(in the rows, 128 means zero)
Each named move below is a turn or a mirror, shown by a few rows before and after it. Which moves, in which order, take the first row of each later pair to the second? The first pair is answered.
K_475 (before => after):
[131 117 124 150 106 121 131 109] => [135 120 128 143 107 127 121 103]
[115 100  73  84 127 146 132  98] => [109  89  75  94 140 146 122  97]
[129 130  94 114 124 140 140  98] => [118 116  97 133 139 143 124 100]
[131 152 145 122 102 114 166 163] => [119 101 169 152 142 136 137 165]
K_7 (before => after):
[165 144 134 187 126 122 133 128] => [157 145 153 178 129 114 134 152]
[152  86  66 160 102 132 107  28] => [158  66  98 208 131 133  91  57]
[153 142  77 125 154  99 139 112] => [167 136  84 151 167 103 131 119]
[ 88  57 182 129 174 168  74 124] => [ 86  66 189  98 158 164  78 128]
K_905 (before => after):
[123 148 126  69  82 123 156 138] => [118 129 163  93  75 127 127 147]
[158 102 112 193 148 140 137 109] => [151 115  91 133 178 140 159 107]
[130  92 134 152  83 131 103 126] => [135 129  78 128  95 119 147 101]
Pairs:
Between the rows of a pair lie 2 to 3 moves.
[137 189 128  67 188 108 188 174] => [133 172 210  86 123 106 151 202]	K_905 K_475
[145 115 113 178 129 119 119  99] => [145 125 172 163 132 108 111 143]	K_7 K_7
[139 146 103 125 183 133 186 140] => [162 167 131 176 108 113 167 149]	K_905 K_905 K_475
[ 98 136 148  82 112 119  88 163] => [ 93 118 121  94  85 133  85 131]	K_7 K_7 K_905
[ 92  77 110  67 160 157 112 105] => [105 142 107  48  79 129 136 112]	K_905 K_475 K_905
[ 84 110 241 126 146 129  95 202] => [122 208 157  95  38  90 155 168]	K_475 K_905 K_7
[119 137 166  98 147 122 132 168] => [129 113 149 179 165 137 120 145]	K_905 K_905 K_475
[118  80 219 160 157 131  74 175] => [112 162 144  41  58  95 151 151]	K_7 K_475 K_7
[113 150 143  67 104 122 142 143] => [126 143  78  94 101 129 143  93]	K_7 K_7
[156 174  58 122  79 104 175 106] => [123  84 208 140  71 129  76 153]	K_905 K_905
[123  86 139 200  85 154  77 100] => [115  88 194 166  92 142  75 142]	K_7 K_7
[103 126 134  39 161 143 169 158] => [132 155 178 108  48 122 141 178]	K_905 K_475
[162  95 141 168 191 144 128 135] => [134 106 178 105 176 138 127 173]	K_7 K_7
[126 148  72 167  91 123 130  96] => [ 95  79 141 151 128 154  81 118]	K_905 K_475 K_905
[123 170  88 137  93 130 145  98] => [123 132 109 195 133 143 118  96]	K_7 K_475
[102  78 108 137 125 165  96  81] => [122  89 140 187 146 151  86 111]	K_905 K_7 K_7
[122 149 168  97 100 125 124 144] => [152 159 105 158 108 117 140 102]	K_905 K_475 K_905
[118 106 133 154  99 121 107 117] => [104  86 124 132 140 132 109 102]	K_475 K_905 K_475
[149 188  61 117  99 114 177  89] => [128  84 160 194 199 156  94 116]	K_475 K_7
[ 84  73 107  76 154 161 115 113] => [134 121 105 168  41 124 104 107]	K_475 K_905 K_905
[ 94 151 128  43 113 144 167 145] => [125 123  49 135 137 159 153  76]	K_7 K_7 K_7
